Rotation paths and how fast each direction turns (deg/step):
Each turn is a multiple of 5 degrees from 10 to 175, or 0.
Each row of a path follows its step; steps can be skipped.
Rotation 1:
step 0: [ -4 -27 -34 -34  17  -3  -7  16  11  12 -31 -16 -13  11  23  19  13  11
  -8  -1  15 -17 -23 -27 -13   9 -21  -2  24 -16   3  -7 -36 -26   9  26
  24  35  20  16  -6  49 -33  30 -10   8  17   9  21 -49 -55   7  26   2
  51 -14  17]
step 1: [-13 -36  10 -32  32  -5 -30 -10  25   9 -30  -6  36  -5   0  35   1 -12
  25  15  -5  15 -25  15  10  21   8   3  45 -11 -34  41  -7 -11  33   4
  42  32 -18   3 -20  23  -5  32   8 -16 -20   6 -14   1 -40  -8   4  41
  33  12  32]
step 15: [ -9 -55 -41 -12  63 -29 -18  16   1  12 -12  23   2  -4 -11   2  21  25
  33 -12  -2 -12  15 -37  -9 -14  45   9 -15 -15 -19 -13   2 -21   2 -28
  10   2   9 -22  -3 -23   3  25  13 -21 -43 -16  -3 -12 -36  -7  18  28
  42   8  29]
step 25: [-17 -17 -52   5   8  20 -28  26 -44   7  15  -9 -17   4 -15   2  11  26
 -25 -25 -33  -2  24  -6  42  40  -2  36  -7 -28  43 -14   6  19   5 -10
 -10  19   1  36 -15  36  13  38  11  -3  19  -7   3   6   1   3   0  16
  47  14  38]
step 26: [-13 -23   9 -26  23 -12  18  20  14   2  15  11 -13  28  23  26  13  26
  -2 -49 -30  27 -19  -4  52  30 -11  35  20  -9  38  -7  11   4 -14  -4
  31  27   4   0   3  15   0  14   7  26  -3  -7  20 -55 -20 -20  12 -24
  41  24  40]
step 29: [-11 -14 -32 -27  16  19 -39   0  -2 -13  -2   6  26 -27 -39  25  19  -6
  61 -41  10  40  10 -12  -7  16  -7  27  22  19  11  29  13  -9 -15 -21
   9  52  21 -18 -21   5 -25  20  13  10 -28  21 -35   4 -33  25  -6   9
  24   2  18]
step 31: [ -5 -14 -25   7  21 -21 -37 -22   3  -6 -10 -15  19  12  -1  14  24   4
 -16  -8 -26 -18 -28 -22 -12  26 -33  43 -15  -7   0 -27  20  -4 -28  16
  19  42  -4   6  -8  10 -32  58  48 -28  14 -54   8 -20 -14  15  15  36
  16   3   4]
step 32: [  1  26 -32 -11   5  -2 -31   0   7  17 -37  -3 -22 -21   1  36  11  33
  -6  22  -2  10 -15  -2   7 -13   7  13 -10 -30  -1  -9   8 -28 -29  29
  46  36 -24 -33  -8  44   3  39  25  -5 -18  -9   8 -54 -38 -21  17   0
  36  14  31]
[ -8  -3   2   8   1  -3   2  -7  -2  -4   5  -6   1   5  -1  -3   4  -8
  -2  -4   6  -7  17   3   4  -2  -7   5   2 -18  -4  -3  -6  -1   3   0
   1   2 -15   9  14   6   1   8   8   7   8  -2  -3   9   7   7  -5   7
  -7   4  -3] | 125
[ -5   9   3  10 -10   4   5 -11  -6   7  -7   3   6 -12  -3  -6  13   0
   6  -3  -7   4   7  -9  -6   3  -6 -16  -4  -4   9   6  -7  -1   2   4
  -8  -1   6  -2  -1   5  -2   1   0   7  -1  -8  10  -2  -5  -5   8   6
   3   6   9] | 100
[  0   5  -4  -1   2   0  -3   7  -5   4 -11  -7  -3  12  10  -2  12   4
   7  -4   6  -1  10   5  -2  -1   1   2  -1  -7   1   1   8  -2   1  -2
  -1  -1   4 -12  10  -5  -9  -4 -19   4  -6   6  -1 -15  -2   9   4  -1
 -11   6  -4] | 120
[ 14  -5   1  -3   3   7   3  -2   1  -4  -4   1  -6 -10  -5   4  -3  -1
  -4  -1  10   4  13  -7   5   3 -14   1  -3  -6   4 -11   2  -5  -5   2
   0   6   3  -6  -9 -10   7   5  -2  18   3  10  -1  -2  -9 -12  -3  -4
   2   2  -9] | 110
[ 15  -9  -2  -2   0   5   4  -8  -6   2  -4   3   5   3   0   3  -3  -1
  -8   9   7 -14  -1  -1  -5  -7   4   1  20  -4  10   7  -5  -9  -2   1
  -1   0  -6  -1   6  -4  -6  -2 -12 -10   1   0   7   6  -4 -11   3   9
   0   0   6] | 20
[  3   8  -6   0   3   7   3  -7   1  -7   9  -1  15  -2   6  11  12   0
  -1   2   6   0 -10   0   1 -11  -1  -5   2   5  -7  -7   3  -1   9   1
 -13  13  -3   0  -6   7 -11   1   7  -1   4  11   0  -1   0   2   9  -3
  -1   8 -11] | 35
